In the rows, 128 means zero.
One turn sends every row of this set to another row. A few are shown first. Where does it send the rows asked after them?
K_649: [140 121 168 131 150 162 118 132 131 104 138 143 122 100 125 105  83 110
 148 153]
K_393: [150 162 148 129 161 156 118 133 157 119 159 167 123 117 136 115 126  92
 102 149]
K_17: [173 147 112 129 123 161 173 131 147 129 123 119 110 144 174 124 136 124
 152 159]
K_637: [169 137 106 156 131 135 160 142 125 159  91 113  90 127 129 130  98 161
 133 134]
K_984: [140 162 142 141 136 111  96 123 113 120  98 111 132 113  90 104 161 110
 123 109]
K_90: [131 157 129 150 108 132 147 144 153 116 134 162 130 135 140 124 184 122
 114 127]
K_4: [148  94 141 155 129 148 127 140 135 143  86 138 105 160 128 177 109 131
 126 134]
K_729: [132 155 140 127 120 119 105 130 107 123 101 118 127 115  90 105 158 101
 138 107]
K_614: [178 140 114 143 128 155 173 141 116 128 122 125 122 139 168 132 127 126
 163 159]
K_853: [133 129 168 142 143 134 115 116 119  98 149 131 111  96 119 101  87 119
 142 148]
K_946: [163 128 172 106 158 149 120 116 129 146 105 124 146 154 151 133 118 123
  81 113]
K_423: [153 148  96 143 126  77 138 126 112 132  74 136 139 110 116 110 135 138
 114 144]
K_358: [164 151  93 126 126  70 125 123 123 127  86 119 131 105 119 110 136 136
 114 139]
K_882: [173 139  93 165 125 132 158 133 118 159  83 132 118 120 140 144 106 154
 111 123]
K_624: [162 149 102 161 134 134 158 120 128 168  98 125 103 120 126 136  90 158
 130 127]
K_460: [133 122 156 119 138 138 107 123 131  85 143 129 115 103 109  93  91 127
 141 150]
K_273: [138 136  97 106 140 159 124 108 120  85 102 111 126 112 126 120  96 102
 152 139]
K_609: [140 101 167 125 140 114 111 169 135 113 115 107 144 144 128 121 117 120
 170 127]
K_232: [122 155 124 168 113 151 147 145 147 123 134 169 133 133 131 132 159 107
 110 128]
K_268: [130 102 148 149 132 131 120 145 151 143  76 134 106 151 123 173 110 134
 113 135]
K_931: [175 140 158 119 154 147 133 120 148 147 120 121 149 180 150 134 127  98
 101 114]
K_662: [172 148  89 164 124 128 153 137 117 156  89 125 104 120 140 139 109 151
 123 126]
K_598: [143 108 137 146 125 147 128 132 134 121  88 122 104 159 129 181 100 134
 129 102]
K_177: [171 130 160 129 158 144 135 119 138 159 113 122 148 156 151 123 138  87
  85 121]
K_130: [138 120 109 117 143  98 127 122 164 100 104 143 174 166 125 126 140 140
 122 115]
K_71: [139 160 140 161 111 141 132 145 159 119 133 157 129 125 142 135 180 129
 104 130]
K_207: [151 137 111 105 143 162 113  95 135 101 100  98 112 114 110 123 100 127
 160 141]
K_339: [150  86 148 137 155 120 115 167 137 127 119 101 137 125 130 112 116 116
 173 133]
K_251: [133 122 160 123 149 146 123 122 140  92 146 130 101 100 128 101  98 123
 153 156]
K_354: [147 109 100 114 144 106 119 107 147 101 117 142 176 140 119 123 140 149
 116 117]
K_451: [162 154 111 135 135  71 128 136 120 123  84 130 133 119 121 101 147 135
  95 131]
K_978: [147 167 133 125 140 120 112 133  96 136  98 132 143 114  91 111 157  99
 131 108]
K_272: [146  83 146 139 159 119 102 163 135 110 127 119 137 148 131 119 114 121
 171 139]
K_182: [154 110  96 120 151 105 113 118 151 107 124 114 163 158 143 115 120 151
 104 113]
K_11: [163 143 106 161 110 126 160 133 131 167  95 121  94 119 135 139 113 158
 123 134]
K_160: [175 143 117 139 131 162 169 137 153 132 110 110 112 134 176 124 129 137
 153 163]
K_98: [153 168 138 116 161 151 132 142 172 138 147 163 127 109 149 121 115 101
 103 139]
K_281: [150  98 148 139 164 107 105 167 152 123 137 119 130 155 125 126 120 137
 165 147]
K_329: [158 156 149 128 164 154 116 138 156 118 158 167 140 117 139 111 124  91
  99 134]
K_168: [155 106  96 113 148 101 107 120 141 106 111 133 177 152 136 116 137 140
 111 111]
K_574: [156 151 108 140 131  64 128 135 123 115  90 139 135 101 134 122 132 138
 103 139]
K_132: [162 137  94 151 133  73 128 130 115 123  77 136 144 112 112 117 124 136
 122 140]
K_698: [148 140 108 101 134 162 126  98 122 101  96 102  99 120 117 124 104 113
 162 130]
K_286: [144 165 151 115 159 156 123 131 163 127 152 161 114 111 136 113 132 103
  95 126]
K_712: [153 160 147 121 144 165 128 144 171 132 152 168 114 123 140 127 125 108
  88 141]
K_52: [132 128 162 124 145 161 115 130 129  98 149 139 119  95 130  99  89 117
 145 147]
K_803: [160 125 159 119 162 157 126 121 137 152 111 140 151 161 151 130 131 103
  84 112]
K_97: [152 100 132 152 132 153 130 133 141 127  96 141 100 139 126 193 114 134
 123 126]

K_354 moves to K_339
K_609 moves to K_598
K_803 moves to K_168
Now find these:
K_17 moves to K_90
K_273 moves to K_614
K_712 moves to K_451
K_946 moves to K_182
K_882 moves to K_329
K_251 moves to K_11
K_624 moves to K_98
K_52 moves to K_662
K_71 moves to K_984

One turn sends every row of this set to another row. A few are shown first. Where does it send the rows asked after them?
K_656: [127 125 157 131 109 116 142 149 145 103  55 108 136 168 107 174 157 128
 101 163 135 107  95 172 179 112 112 176 114 142 149 165  98 153 130 131
 104 148 104 131 149 131 103 175 167  95 124 114 138 132 108  91 183 114]
K_536: [102 147 147 116 106 102 131 104 177 170  80 113 154 116  77 154 163 130
 104 164 142 131 110 201 153 127 140 158 106 141 175 152 105 125 127 134
 133 163  86 142 177 142 129 142 132 114 125 125 168 139 124 122 180 139]
K_811: [146 129 125 123 107 102 119 156 169 122  52 117 139 135 128 151 151 128
  91 123 119 119  91 179 127 133  99 150 162 129 137 153 129 141  89 159
 110 168  89 130 182 122 116 162 101  90 129 150 118 125  80 138 166 129]
K_400: [136 147 108 140 131 110 159 144 104 144  97  96 194 150 121 159 184 132
 106  73  48 103 155 125 101 120 114 132 135 102 164 103 146 167 152  96
 146 147 119 107 147 107 104  75 156 130 145 137 168 112 108 101 127 177]
K_877: [131 114 140 141 101 115 144 143 154 108  59 108 142 156 129 181 156 119
  95 153 125  98  82 168 180 121 111 178 117 141 145 162 106 152 129 134
 102 150 107 125 149 145 103 154 157  91 128 128 137 138 107  82 176 104]
K_915: [129 149 119 140 133 109 147 144 103 132  69  94 198 164 111 142 188 144
 109  83  69 106 159 119  94 115 103 136 136 112 170  99 139 160 147  98
 146 143 105  98 146  95 100 105 163 148 147 128 178 112 109 112 129 193]
K_374: [127 149 128 142 139 107 148 145 100 125  81  87 194 158 114 142 183 134
 111  86  78 109 153 130  86 113  92 133 137 103 168  86 131 166 144 106
 149 141 114  93 150  96  86 100 165 156 144 123 193 121 111 109 141 181]
K_414: [125 139 163 148 139 113 108 143 158 168  79 130 147 109 117 137 169 147
 103 170 148 150 111 174 158 118 121 138 127 126 134 152 114 156 109 133
 137 166 100 136 161  97 122 179 144 108 102 147 123 127  73 106 190 115]
K_564: [132 123 151 129 108 117 152 150 143 113  78 111 131 160 112 187 153 121
 101 154 120 104  94 180 186 116 122 173 112 129 146 169 104 160 134 129
 106 152 115 140 149 139 105 153 163  83 120 119 128 131 110  83 185 102]
K_702: [125 143 128 148 132 107 148 142 107 135  82  78 205 180 121 140 186 143
 119  83  66 113 153 140  87 112  99 138 141 106 165  90 132 167 144 108
 139 141 115  95 146  97  92 105 169 144 143 134 182 106 115 113 137 187]
K_643: [131 158 131 125 141 113 159 151  90 143  96  98 183 165  93 151 183 144
 115  80  59 114 173 133 102 108 117 132 131  97 168 110 139 171 154  95
 150 144 118 118 144  90 103  96 169 134 136 121 166 104 112 111 138 188]
K_762: [130 135 153 151 136 114 117 140 159 176  97 132 145  98 128 149 166 139
  99 162 132 145 106 180 164 121 129 136 127 117 131 155 121 161 114 131
 137 170 110 142 162 108 123 156 138  95 100 157 115 128  74  98 188 102]
K_503: [105 140 136 122  99 100 130 100 183 171  80 112 159 109  90 155 162 126
  99 161 137 127 102 197 153 131 137 157 108 143 172 150 110 123 125 136
 132 165  88 136 178 151 129 132 125 113 130 134 169 143 123 117 176 133]
K_425: [133 145 117 143 136 108 159 143 103 137 105  89 191 146 126 158 180 124
 107  76  59 108 149 137  95 114 104 132 136  93 162  89 139 172 149 103
 150 147 126 101 150 108  89  72 159 141 140 132 181 123 113  99 141 166]
K_517: [104 145 142 115 101 100 137 104 175 174  94 115 151 110  83 161 160 126
 102 160 131 130 108 205 157 127 146 155 104 136 173 154 109 128 129 132
 134 165  94 146 177 148 130 128 127 106 124 130 163 140 124 116 181 132]
K_145: [126 150 137 137 137 109 158 147  98 145 104  82 193 180 106 151 182 144
 124  79  57 120 165 152  96 106 112 134 136  93 163  98 133 177 150 104
 143 144 127 111 147  93  91  97 174 132 134 128 172 101 117 113 146 184]
K_136: [128 128 146 162 131 112 107 135 168 167  75 128 157  98 139 139 168 140
  95 164 143 141  97 167 155 126 116 140 132 130 132 146 123 151 108 136
 134 167  98 126 163 110 122 166 135 107 109 160 126 134  71 101 182 107]
K_41: [143 145 150 104 118 105 121 168 151 125  59 118 125 149  94 148 149 138
 103 129 126 134 112 191 130 122 105 147 155 120 141 164 120 150  94 156
 117 167  94 148 180 105 114 179 116  88 117 130 113 116  83 147 181 141]
K_508: [130 138 119 150 130 107 158 140 108 144 104  82 202 169 128 154 182 137
 116  74  50 110 150 146  93 115 110 138 139  97 160  93 139 174 148 106
 138 146 126 104 148 107  93  80 165 129 141 143 173 107 115 105 137 175]
K_331: [129 157 138 128 147 110 159 151  89 136 105  90 181 158 101 152 179 132
 116  83  67 119 167 144  95 106 106 129 131  89 165  94 132 176 152 101
 154 144 126 111 149  90  86  91 171 143 133 116 180 114 113 108 150 177]
K_248: [149 136 134 110 111 104 135 163 158 136  85 120 122 131 113 168 145 125
  97 117 104 126 104 195 139 128 117 145 155 108 135 166 131 155 100 155
 115 173 106 154 183 122 116 143 105  70 117 144 103 120  84 133 176 120]

K_414 moves to K_136
K_425 moves to K_331
K_702 moves to K_508
Now find these:
K_503 moves to K_517
K_248 moves to K_41
K_915 moves to K_400
K_564 moves to K_656

One turn sends every row of this set to another row. A few are shown first. Where does it send the rows asked after them?
K_480: [129 113 140 163 118  98 109  41 136 144  96  83 161]
K_330: [130 114 124 113 124 107 137  58 161 132 156  95  94]
K_223: [150 129  91  95 145 120 131  61 113 185 127  93  93]
K_46: [136 103 143 175 135 104  98  69 139 147 106  85 156]
K_679: [132 131 127 162 137  88 122  83 109 159  79 100 170]
K_753: [149 149  93 110 141 114 174  70 114 140 138 103  99]
K_754: [127 131 115 119 136 112 136  93 101 191 167  88 130]
K_320: [134 158  94 115 159 121 140 105 127 142 142 117 112]
K_463: [134 160 115 111 113  97 164  64 151 138 128  89 107]
K_526: [142 141 119 128 141 108 146 106 159 144 146  92 100]
K_533: [118 102 132 146 120  88 112  35 114 146  90 104 164]
K_588: [123 116 101 103 150 125 122  62 133 131 162 123 100]
K_876: [120 163  93  94 129 112 150  50 122 133 131 117 114]
K_397: [149 131  91  95 145 118 131  62 111 185 127  92  93]
K_734: [144 122  97 103 139 117 160  49 119 134 151 106  92]
K_58: [120 148 112 108 115 105 150  67  97 188 150  85 135]
K_872: [121  96 133 159 154 117  95  58 129 136  98 115 159]
K_778: [155 126  98 117 156 119 157  84 121 142 156 106  92]
K_254: [116 114 118 107 123 111 133  57 103 184 171  91 126]
K_560: [152 129  92  95 147 121 130  64 112 184 129  93  94]
K_977: [114  87 127 161 162  99 115  79 118 134 102 101 165]
K_511: [128  85 135 165 149 100  96  78 119 152 109 106 158]
K_815: [108  94 125 147 140  92 126  45 115 129  90 101 169]
K_156: [136 132 136 172 127  97 114  69 134 149  90  80 165]
K_205: [128 129 128 165 154 112 109  80 125 143  81 111 168]
K_417: [115 120 120 158 150  92 134  78 112 136  81  99 174]
K_415: [117 122 130 150 135 107 113  41 123 136  78 112 168]

K_330 moves to K_526
K_754 moves to K_58
Now find these:
K_815 moves to K_977
K_533 moves to K_511
K_872 moves to K_205
K_480 moves to K_46
K_753 moves to K_734
K_320 moves to K_876

One turn sends every row of this set to another row. A few are shown first. Where does it send the rows asked after them?
K_318: [103 159 145 129  94 128 141 137 145 124 132 148 113 163 100 106 104 110
  96 101 141]
K_192: [161 140 143 117 107 175 100 144 124 133 115 143  92 144 118 113 169 102
 117 136 148]
K_905: [130 128 163 134 112 143 171 127 135 173 124 123 120 123 123 109 155 136
 129 103  79]
K_356: [152 150 119 143 150 139  91 127 153 143 129 123 141 113 161 143 123 157
 155 146 104]
K_956: [131 170 149 130 127 162 118 148 141  95  97 125 134 139 105 138 114 107
 111  92 144]
K_492: [113 120 158 135 109 125 144 124 179 118 120  83 105 150 146 147 115 103
 138 129 102]
K_107: [124 173 126 139 169 127 124 129 138 133 119 114 144 117 153 138 129 162
 152 118 118]
K_373: [128 106 137  87 110  88 129 110 133 102 147 143 118 108 107 137 115  92
 117 132 123]
K_590: [112 131 140 121 123 135 159 137 111 183 123 128 112 105 133 101 166 154
 135 103 111]
K_85: [147 156 106 127  94 165 118 111 151 128 135 146  90 150 148  89 138 119
 127 114 125]
K_770: [120 153 129  95 116 151  98 141 139 152  85 148  97  86 115 127 117 135
 106 109 143]
K_721: [131 139 127  91 113 141 112  84 108 135 127 129 134 120  85 121 107 129
 111 124 169]
K_221: [124 114 162 128 104 136  90 105 145 156 159 109  97 141 152 135 121 108
 127 164 105]
K_790: [141 125 102 102 105 151 141 104 116 105 106 102 132 136  97 118 129 121
 128 104 161]
K_140: [153 143 125  86 119 126 122  85 136 125 105 109 120 129 106 121 154 117
 115 141 167]
K_163: [140 130 166 124 116 144 168 130 144 172 109 120 126 125 135 110 150 120
 137  92  83]
K_413: [109 102 150 125 108 105 114 193 111 160 114 125 145 139 112 136 118 122
 128 136 127]
K_715: [ 92  96 128 112  96 131 117 136 137 147 126 107  95 126 138 141  77 133
 136 130  95]
K_208: [141 152 128 141 154 135  96 126 146 149 119 116 154 105 159 143 111 154
 151 141 101]
K_62: [115 109 153 147 119 110 121 189 106 146 123 117 153 150 112 137 130 124
 130 154 128]
K_953: [157 147 132 135 146 137  77 130 149 151 127 125 148 120 168 141 121 138
 153 144 108]
K_894: [149 109 114  97 109 104 109 102 133  86 146 130 121 107 134 132 128  96
 131 129 114]
K_368: [142 108 131 104 104 120 138  92 135  99 157 137 126 103 116 125 114  89
 129 105 110]
K_495: [114 160 102 103 110 106  87 143 160 126 108 148  97 130 134 119 109 130
 111 142 153]
K_541: [132 121 157 128 116 144 168 130 133 188 114 122 120 112 128 108 159 134
 133 118  85]
K_429: [105 109 148 139 113  96 115 189 118 150 122 118 145 141 109 142 128 132
 123 149 131]
K_938: [115 128 146 147 136 116 121 174  99 147 145 120 142 154 119 128 155 130
 138 150 153]

K_373 moves to K_894
K_938 moves to K_107
K_541 moves to K_62
Now find these:
K_905 moves to K_429
K_956 moves to K_770
K_221 moves to K_492
K_413 moves to K_953
K_495 moves to K_85
K_140 moves to K_790

